In the rows, zero is written as 128.
Rotation paths and how fast each direction turns (degrees a step):
Each turn is a multiple of 5 degrees from 10 to 175, or 0.
Each row of a path follows its step; steps can be skipped.
Path 1:
step 0: [133 116 138 142 126 136 126 124 132 126 137 131 130 141 119 118 146 135
 120 127 132 130 123 130 138 130 118 117 126 130 112 129 117 130 127]
step 4: [116 139 124 120 113 120 112 123 129 124 130 126 138 117 135 115 118 134
 123 136 124 137 143 133 123 131 121 131 139 125 126 128 128 120 132]
step 5: [124 131 124 126 129 129 119 124 121 137 122 120 127 114 128 128 120 125
 143 118 126 135 135 134 134 114 139 114 126 126 118 149 135 121 133]
step 6: [131 137 130 125 125 140 120 124 128 128 131 124 118 124 125 121 141 134
 117 122 127 135 114 125 139 130 133 120 104 119 114 133 126 128 126]
step 7: [108 133 117 134 129 126 123 126 138 117 132 130 133 134 129 123 120 128
 118 131 120 139 128 104 126 127 126 125 115 127 130 128 118 138 128]
step 8: [134 114 116 115 136 123 139 135 131 125 125 133 131 129 129 124 108 126
 138 123 137 135 131 122 133 113 134 119 119 136 131 128 130 138 122]
step 10: [118 124 129 123 120 132 123 126 113 132 126 129 136 138 133 117 128 130
 114 127 128 129 142 120 108 128 112 132 139 131 119 125 121 134 126]
step 11: [123 117 139 124 122 131 132 131 119 131 123 129 129 118 131 127 131 141
 142 125 124 124 142 130 132 105 129 120 137 142 125 135 119 130 133]
step 13: [115 149 122 125 121 135 133 127 130 120 132 119 145 123 138 125 128 126
 123 138 121 122 130 123 120 131 130 131 119 127 129 114 114 122 127]
step 15: [132 123 127 111 121 123 131 125 134 138 130 133 116 125 127 113 123 127
 129 125 129 124 123 132 139 141 132 136 115 122 112 134 138 115 124]
step 16: [106 135 116 121 130 123 118 119 127 128 130 134 117 124 133 124 134 118
 116 118 126 126 128 112 117 131 119 131 133 125 116 130 126 119 126]
[127 130 133 127 127 128 128 127 124 131 129 125 129 125 124 129 129 129
 130 138 130 126 130 131 126 123 127 130 128 124 129 125 127 129 131] -> 40
[126 123 132 127 125 127 128 129 129 129 129 127 127 131 126 124 124 135
 127 130 124 128 128 125 134 131 128 127 131 127 132 128 125 131 131] -> 100
[125 130 128 124 128 125 124 123 127 128 129 126 135 129 129 133 128 128
 130 126 132 128 132 122 129 129 132 130 131 128 130 129 125 129 125] -> 120
[128 129 131 124 129 127 126 133 129 129 128 131 125 130 123 131 127 125
 127 127 131 135 128 121 129 125 124 127 126 126 128 126 131 130 131] -> 35
[130 128 130 133 129 130 127 128 123 124 126 125 129 123 128 131 132 131
 125 127 127 131 128 124 131 127 129 125 131 128 124 131 125 125 134] -> 60
[129 126 128 129 129 126 127 134 124 126 129 131 131 122 124 130 124 129
 133 125 124 126 129 129 129 128 129 131 126 130 127 131 131 132 126] -> 115
Path 2:
step 1: [117 141 126 134 140 141 136 117 114 145 125 131 137 133 125 132 134 128
 117 130 130 133 134 125 113 133 119 136 134 104 127 138 125 133 124]
step 2: [125 130 124 122 121 114 120 120 132 135 113 124 145 130 129 136 125 125
 111 143 143 127 131 121 116 120 143 124 138 124 116 118 133 122 132]
step 3: [138 133 130 129 128 113 127 128 129 116 114 122 125 124 117 136 119 129
 127 134 122 127 128 132 104 126 113 137 127 124 116 150 120 121 135]
step 4: [118 133 133 137 141 128 122 116 129 103 120 130 135 128 135 116 119 136
 113 118 137 134 137 136 130 123 130 138 134 125 118 124 116 124 118]
step 5: [129 136 122 128 123 117 110 129 129 125 132 130 123 133 123 101 133 129
 126 139 124 127 132 131 126 115 127 110 139 134 114 142 134 126 116]
step 6: [130 138 131 140 156 129 130 132 124 125 121 124 145 131 137 118 148 121
 133 135 118 134 126 125 134 129 120 129 125 126 127 142 126 114 130]
step 7: [127 133 127 126 131 137 126 133 141 122 120 121 143 139 130 126 130 125
 113 124 122 119 129 136 135 126 136 123 146 151 124 123 143 122 142]
step 10: [124 130 116 103 125 120 125 126 123 136 136 129 124 131 122 121 130 137
 120 136 128 107 124 111 115 124 118 126 139 132 119 130 130 119 143]
step 11: [126 122 116 143 147 134 131 110 112 126 125 113 133 114 124 139 125 130
 120 126 120 117 128 120 123 128 118 130 127 113 122 131 125 120 132]
step 12: [117 127 134 138 122 122 123 122 122 136 132 119 141 136 112 127 120 142
 113 124 130 131 144 129 123 115 139 133 144 127 115 125 139 134 132]
step 14: [123 136 140 134 139 125 128 135 141 118 115 124 146 126 124 117 104 139
 123 127 121 128 128 130 136 126 130 123 118 120 120 128 122 110 131]
[132 129 127 125 130 130 129 128 128 127 128 123 133 133 126 130 132 123
 126 127 127 126 130 122 126 125 127 122 124 125 130 126 128 128 128] -> 80
[125 128 133 131 130 131 133 125 129 127 125 128 124 128 128 127 130 128
 129 123 126 132 128 128 129 129 129 128 124 121 126 131 131 123 132] -> 140
[124 127 129 132 127 132 126 124 130 124 131 126 126 129 128 135 128 130
 126 124 124 125 129 131 124 126 127 126 127 134 129 129 124 127 128] -> 95
[128 125 125 137 132 129 127 129 125 130 133 128 126 129 129 125 135 130
 130 129 128 124 126 126 129 126 129 127 132 126 126 128 130 130 129] -> 65
[131 130 127 131 130 131 126 127 124 127 130 127 127 126 129 128 129 128
 126 133 128 132 126 130 127 131 118 131 122 127 131 129 129 129 129] -> 145
[130 128 128 127 131 131 130 130 131 125 123 125 126 127 125 126 127 128
 129 126 130 120 127 130 129 133 124 129 129 128 125 125 125 130 133] -> 100
